In the data rows, 128 means zero.
Some points, one per row:
np.array([142, 134, 86, 116, 181, 171, 85, 97, 168, 147, 86, 121, 150, 107,
          77, 120, 132, 87, 135, 130, 117, 136, 150, 147, 103])
np.array([116, 127, 122, 133, 151, 84, 105, 122, 111, 138, 174, 167, 114, 101,
          112, 131, 109, 147, 125, 87, 145, 113, 114, 136, 137])
np.array([105, 96, 58, 81, 145, 175, 132, 86, 78, 204, 93, 138, 179, 132,
          132, 111, 129, 87, 137, 148, 154, 57, 170, 158, 77])
np.array([103, 66, 131, 158, 106, 142, 170, 231, 112, 85, 162, 131, 70, 97,
          181, 116, 147, 92, 107, 124, 144, 179, 147, 84, 117])
np.array([81, 124, 135, 139, 166, 100, 120, 108, 129, 123, 102, 125, 144, 123,
          117, 131, 141, 111, 132, 146, 119, 113, 139, 150, 120])
np.array([128, 126, 135, 139, 170, 77, 130, 113, 135, 115, 113, 120, 188, 151,
          121, 148, 169, 141, 126, 79, 187, 145, 140, 109, 112])
np.array([170, 153, 126, 132, 170, 96, 144, 116, 174, 168, 152, 157, 150, 119,
          128, 112, 183, 193, 151, 118, 136, 143, 89, 127, 147])
np.array([148, 122, 135, 107, 156, 147, 90, 43, 135, 168, 132, 124, 122, 113,
          104, 152, 154, 72, 134, 133, 80, 136, 176, 142, 135])
np.array([122, 120, 112, 108, 99, 157, 117, 72, 115, 176, 95, 141, 164, 116,
          143, 151, 147, 132, 202, 143, 171, 107, 123, 161, 140])
np.array([82, 81, 172, 126, 116, 190, 136, 225, 99, 98, 174, 142, 54, 183,
          136, 104, 100, 114, 82, 146, 105, 156, 139, 125, 123])
np.array([158, 102, 130, 125, 210, 111, 53, 87, 157, 203, 149, 132, 156, 78,
          142, 128, 111, 116, 159, 114, 102, 76, 119, 80, 133])
np.array([142, 160, 127, 139, 133, 109, 152, 193, 189, 107, 157, 123, 111, 120,
          161, 96, 108, 141, 93, 144, 132, 180, 133, 108, 108])
np.array([140, 106, 128, 131, 144, 95, 137, 104, 122, 137, 70, 94, 128, 170,
          122, 122, 138, 122, 113, 57, 112, 122, 155, 137, 131])
np.array([80, 116, 178, 147, 59, 156, 176, 235, 82, 32, 179, 119, 73, 126,
          131, 116, 88, 109, 47, 91, 111, 209, 116, 100, 183])
np.array([116, 98, 107, 134, 156, 84, 88, 78, 137, 149, 113, 143, 172, 140,
          127, 118, 182, 146, 165, 158, 116, 110, 167, 158, 103])
np.array([126, 128, 117, 162, 132, 72, 139, 160, 164, 105, 177, 146, 116, 114,
          127, 133, 103, 109, 77, 121, 110, 125, 100, 138, 135])
np.array([166, 177, 120, 87, 198, 98, 128, 129, 125, 144, 133, 116, 188, 121,
          154, 135, 146, 184, 128, 111, 126, 117, 123, 121, 111])
np.array([117, 99, 197, 196, 81, 158, 178, 220, 122, 55, 177, 131, 58, 105,
          128, 118, 130, 127, 111, 113, 142, 144, 129, 88, 117])
np.array([141, 111, 146, 167, 107, 148, 146, 218, 126, 135, 140, 124, 56, 159,
          118, 100, 127, 128, 93, 148, 160, 165, 97, 114, 126])
np.array([112, 131, 128, 132, 170, 89, 131, 167, 156, 120, 102, 145, 149, 107,
          150, 171, 95, 175, 107, 113, 144, 145, 155, 158, 131])
np.array([122, 141, 148, 81, 156, 73, 128, 101, 152, 138, 95, 118, 82, 109,
          105, 148, 112, 169, 138, 93, 85, 61, 110, 116, 153])
np.array([128, 136, 170, 154, 127, 105, 134, 155, 148, 96, 154, 124, 114, 158,
          155, 146, 107, 128, 87, 169, 117, 155, 106, 80, 109])
np.array([152, 115, 144, 121, 159, 72, 109, 92, 152, 169, 141, 146, 141, 110,
          89, 128, 135, 112, 168, 118, 190, 106, 103, 137, 86])
Here are 40 more points, each followed by its number:
np.array([121, 118, 163, 112, 159, 124, 119, 168, 150, 122, 189, 113, 125, 140,
          113, 122, 114, 137, 166, 126, 135, 165, 102, 107, 175]) 0
np.array([80, 112, 166, 136, 100, 126, 140, 255, 83, 91, 211, 117, 99, 116,
          136, 111, 96, 183, 119, 109, 152, 181, 168, 99, 148]) 1
np.array([128, 136, 184, 130, 93, 122, 163, 171, 129, 94, 166, 149, 105, 132,
          99, 114, 98, 124, 119, 106, 127, 175, 105, 105, 136]) 2
np.array([146, 145, 145, 89, 168, 125, 157, 184, 125, 87, 186, 122, 133, 99,
          139, 129, 113, 121, 111, 136, 189, 137, 112, 94, 109]) 3
np.array([161, 47, 176, 204, 111, 34, 122, 139, 103, 80, 132, 110, 119, 124,
          113, 156, 123, 178, 106, 110, 104, 104, 155, 118, 135]) 4
np.array([125, 138, 105, 129, 132, 74, 136, 97, 153, 136, 135, 127, 155, 147,
          103, 104, 88, 171, 125, 106, 86, 126, 142, 120, 185]) 5
np.array([140, 121, 117, 132, 149, 116, 83, 176, 186, 170, 140, 137, 123, 143,
          130, 94, 102, 160, 103, 86, 198, 127, 116, 103, 118]) 6
np.array([148, 129, 185, 156, 126, 95, 144, 150, 103, 114, 204, 112, 74, 161,
          115, 96, 130, 114, 97, 149, 156, 163, 111, 141, 138]) 7
np.array([153, 133, 47, 142, 109, 148, 140, 29, 58, 140, 45, 88, 200, 141,
          109, 85, 123, 69, 123, 170, 147, 112, 174, 150, 162]) 8
np.array([128, 148, 92, 92, 123, 141, 150, 58, 109, 138, 73, 107, 156, 100,
          98, 137, 144, 134, 198, 124, 104, 100, 138, 182, 123]) 9
np.array([84, 116, 170, 150, 125, 77, 129, 136, 170, 119, 144, 114, 106, 149,
          164, 160, 127, 169, 120, 168, 104, 138, 104, 115, 113]) 10
np.array([129, 98, 148, 174, 90, 113, 172, 188, 96, 117, 136, 193, 49, 145,
          120, 158, 103, 143, 110, 96, 116, 177, 91, 196, 164]) 11
np.array([150, 118, 104, 102, 138, 183, 58, 89, 144, 165, 58, 79, 148, 128,
          123, 117, 117, 123, 162, 119, 165, 64, 168, 176, 104]) 12
np.array([57, 120, 144, 155, 130, 143, 179, 180, 118, 100, 221, 118, 37, 144,
          113, 127, 92, 114, 4, 172, 117, 145, 146, 103, 123]) 13
np.array([125, 122, 178, 170, 105, 131, 156, 200, 99, 35, 148, 114, 73, 112,
          155, 157, 88, 126, 68, 151, 124, 180, 130, 99, 132]) 14
np.array([114, 115, 140, 149, 128, 185, 136, 224, 71, 106, 187, 117, 92, 150,
          132, 110, 123, 127, 92, 146, 161, 129, 121, 99, 107]) 15
np.array([143, 90, 190, 139, 127, 154, 136, 163, 166, 126, 188, 130, 38, 155,
          123, 105, 119, 140, 101, 108, 98, 144, 67, 98, 140]) 16
np.array([156, 127, 87, 92, 129, 126, 91, 62, 133, 184, 89, 137, 183, 84,
          105, 109, 137, 150, 194, 116, 95, 97, 133, 127, 48]) 17
np.array([43, 96, 137, 138, 112, 146, 154, 238, 119, 76, 170, 147, 113, 148,
          130, 120, 107, 154, 93, 141, 98, 155, 122, 139, 154]) 18
np.array([62, 116, 179, 143, 75, 179, 202, 178, 109, 27, 182, 131, 84, 129,
          142, 139, 101, 95, 57, 124, 153, 136, 132, 131, 133]) 19
np.array([72, 117, 136, 182, 36, 190, 183, 207, 47, 78, 178, 150, 94, 115,
          178, 157, 117, 86, 105, 122, 149, 190, 134, 77, 139]) 20
np.array([137, 128, 107, 112, 171, 121, 85, 83, 151, 201, 96, 140, 187, 143,
          128, 94, 156, 154, 120, 141, 90, 117, 114, 127, 142]) 21
np.array([214, 131, 126, 141, 139, 75, 124, 114, 142, 134, 115, 95, 113, 124,
          102, 163, 115, 112, 152, 123, 94, 108, 138, 163, 144]) 22
np.array([116, 136, 135, 114, 149, 104, 156, 201, 189, 111, 161, 115, 90, 109,
          111, 129, 134, 127, 115, 140, 140, 166, 81, 87, 138]) 23
np.array([99, 129, 122, 131, 108, 112, 154, 147, 136, 75, 172, 148, 132, 131,
          103, 158, 134, 116, 87, 173, 123, 170, 139, 116, 139]) 24
np.array([82, 130, 169, 131, 104, 101, 155, 132, 139, 126, 157, 123, 142, 130,
          86, 130, 151, 118, 97, 153, 97, 125, 132, 77, 188]) 25
np.array([110, 94, 151, 163, 28, 148, 189, 222, 118, 76, 200, 171, 88, 194,
          169, 148, 121, 129, 54, 112, 117, 173, 156, 88, 90]) 26
np.array([200, 117, 141, 101, 99, 135, 112, 74, 112, 149, 136, 112, 144, 125,
          186, 122, 143, 100, 161, 181, 140, 109, 169, 123, 100]) 27
np.array([135, 148, 114, 96, 149, 108, 179, 72, 93, 133, 93, 125, 131, 130,
          131, 116, 169, 128, 157, 115, 161, 82, 121, 143, 83]) 28
np.array([156, 97, 133, 104, 162, 136, 123, 161, 172, 128, 99, 91, 146, 117,
          153, 144, 143, 78, 105, 107, 122, 129, 113, 112, 113]) 29
np.array([196, 123, 147, 114, 172, 67, 95, 49, 125, 115, 81, 139, 117, 127,
          119, 156, 132, 166, 171, 98, 107, 129, 144, 148, 115]) 30
np.array([111, 172, 168, 109, 146, 152, 131, 108, 112, 114, 109, 164, 164, 87,
          118, 114, 160, 143, 163, 142, 121, 152, 117, 142, 79]) 31
np.array([107, 147, 124, 165, 111, 130, 173, 177, 101, 54, 171, 117, 67, 152,
          127, 118, 107, 93, 121, 146, 133, 152, 158, 81, 132]) 32
np.array([117, 118, 73, 92, 135, 151, 126, 77, 89, 118, 34, 146, 178, 145,
          119, 82, 158, 88, 150, 148, 103, 105, 148, 185, 137]) 33
np.array([119, 164, 130, 120, 170, 87, 80, 115, 166, 161, 135, 167, 177, 105,
          88, 105, 122, 123, 129, 111, 117, 135, 144, 129, 139]) 34
np.array([208, 135, 107, 126, 86, 175, 115, 24, 58, 102, 74, 175, 130, 160,
          164, 141, 126, 110, 162, 123, 126, 63, 161, 111, 107]) 35
np.array([58, 136, 147, 123, 115, 157, 185, 217, 159, 91, 179, 130, 65, 182,
          149, 129, 111, 107, 53, 180, 97, 137, 154, 87, 96]) 36
np.array([117, 140, 152, 98, 205, 101, 139, 123, 127, 167, 169, 149, 146, 109,
          131, 86, 121, 153, 153, 125, 154, 116, 128, 141, 177]) 37
np.array([146, 140, 130, 128, 173, 137, 81, 129, 150, 141, 117, 136, 180, 95,
          150, 159, 93, 121, 92, 107, 165, 78, 136, 148, 99]) 38
np.array([183, 121, 92, 153, 118, 178, 96, 94, 160, 152, 84, 123, 167, 151,
          150, 130, 214, 127, 181, 125, 157, 71, 165, 142, 171]) 39
Which two of these numbered points are nearest to each point below, looking only along the 7 directions in which the first points spread most? Their numbers follow each, nearest first.
np.array([99, 96, 139, 106, 180, 104, 108, 159, 178, 96, 149, 100, 99, 120,
          106, 134, 130, 187, 129, 118, 115, 152, 60, 104, 121]) > 10 0
np.array([83, 103, 150, 198, 66, 188, 204, 219, 98, 41, 190, 151, 73, 133,
          107, 105, 119, 113, 48, 175, 90, 170, 57, 110, 101]) > 26 20
np.array([132, 131, 97, 133, 185, 78, 124, 73, 166, 142, 129, 118, 141, 131,
          161, 128, 124, 143, 128, 100, 112, 109, 135, 155, 115]) > 34 38
np.array([132, 130, 97, 163, 128, 136, 112, 93, 163, 120, 143, 116, 145, 136,
          119, 154, 112, 120, 158, 98, 115, 114, 111, 135, 196]) > 22 5
np.array([139, 172, 89, 120, 119, 165, 94, 67, 116, 161, 81, 103, 142, 120,
          133, 115, 112, 129, 183, 139, 133, 69, 211, 163, 77]) > 12 33
np.array([126, 76, 148, 134, 110, 99, 179, 178, 108, 110, 161, 122, 110, 150,
          180, 107, 94, 127, 95, 128, 98, 142, 103, 98, 131]) > 18 32
np.array([183, 141, 71, 91, 169, 130, 72, 96, 206, 134, 74, 140, 158, 103,
          134, 134, 135, 121, 185, 134, 136, 128, 120, 149, 134]) > 21 17
np.array([98, 119, 165, 131, 102, 154, 192, 227, 112, 76, 169, 125, 73, 113,
          131, 122, 83, 122, 108, 100, 88, 172, 114, 132, 162]) > 18 14
np.array([101, 171, 124, 115, 172, 120, 172, 209, 86, 95, 120, 156, 80, 101,
          133, 151, 173, 127, 95, 63, 153, 163, 117, 143, 134]) > 24 10
np.array([152, 145, 135, 118, 117, 100, 70, 106, 148, 100, 110, 103, 100, 119,
          137, 163, 123, 116, 125, 125, 87, 119, 123, 152, 154]) > 22 5
np.array([149, 146, 148, 158, 142, 124, 201, 176, 142, 78, 158, 87, 57, 126,
          103, 134, 101, 148, 94, 131, 165, 130, 128, 114, 128]) > 2 7
np.array([130, 131, 154, 96, 105, 177, 109, 56, 67, 138, 47, 129, 123, 113,
          152, 92, 124, 105, 174, 130, 143, 88, 177, 152, 109]) > 35 12
np.array([149, 160, 135, 134, 122, 98, 111, 156, 132, 92, 140, 129, 81, 133,
          141, 70, 124, 165, 113, 152, 84, 169, 119, 113, 120]) > 23 0
np.array([117, 138, 126, 110, 114, 112, 156, 181, 158, 131, 164, 133, 127, 102,
          149, 161, 144, 97, 95, 119, 167, 180, 105, 132, 177]) > 10 3
np.array([175, 156, 76, 106, 130, 182, 110, 61, 81, 181, 94, 134, 148, 148,
          140, 103, 144, 129, 161, 182, 167, 100, 130, 113, 107]) > 39 12
np.array([129, 108, 80, 134, 119, 126, 76, 73, 144, 123, 83, 98, 154, 101,
          98, 158, 73, 157, 138, 104, 143, 125, 136, 153, 132]) > 22 28
np.array([138, 75, 118, 136, 115, 134, 132, 145, 117, 130, 138, 79, 170, 140,
          145, 158, 157, 106, 67, 95, 140, 133, 151, 81, 95]) > 24 29
np.array([169, 122, 112, 110, 108, 117, 134, 38, 138, 149, 0, 91, 121, 106,
          127, 117, 107, 154, 165, 163, 120, 99, 163, 201, 131]) > 9 12
np.array([139, 111, 122, 102, 135, 139, 165, 89, 87, 170, 92, 150, 163, 159,
          183, 123, 120, 94, 193, 125, 182, 142, 177, 113, 131]) > 28 31
np.array([147, 141, 88, 113, 140, 114, 113, 83, 140, 151, 85, 128, 137, 140,
          76, 121, 141, 133, 156, 111, 115, 96, 140, 136, 155]) > 9 30
np.array([151, 120, 95, 93, 100, 129, 80, 6, 128, 145, 69, 98, 180, 151,
          160, 81, 94, 89, 187, 159, 103, 64, 169, 161, 93]) > 12 33
np.array([133, 136, 107, 132, 196, 50, 139, 136, 147, 156, 105, 149, 115, 99,
          121, 120, 162, 157, 167, 66, 157, 110, 90, 113, 142]) > 37 5
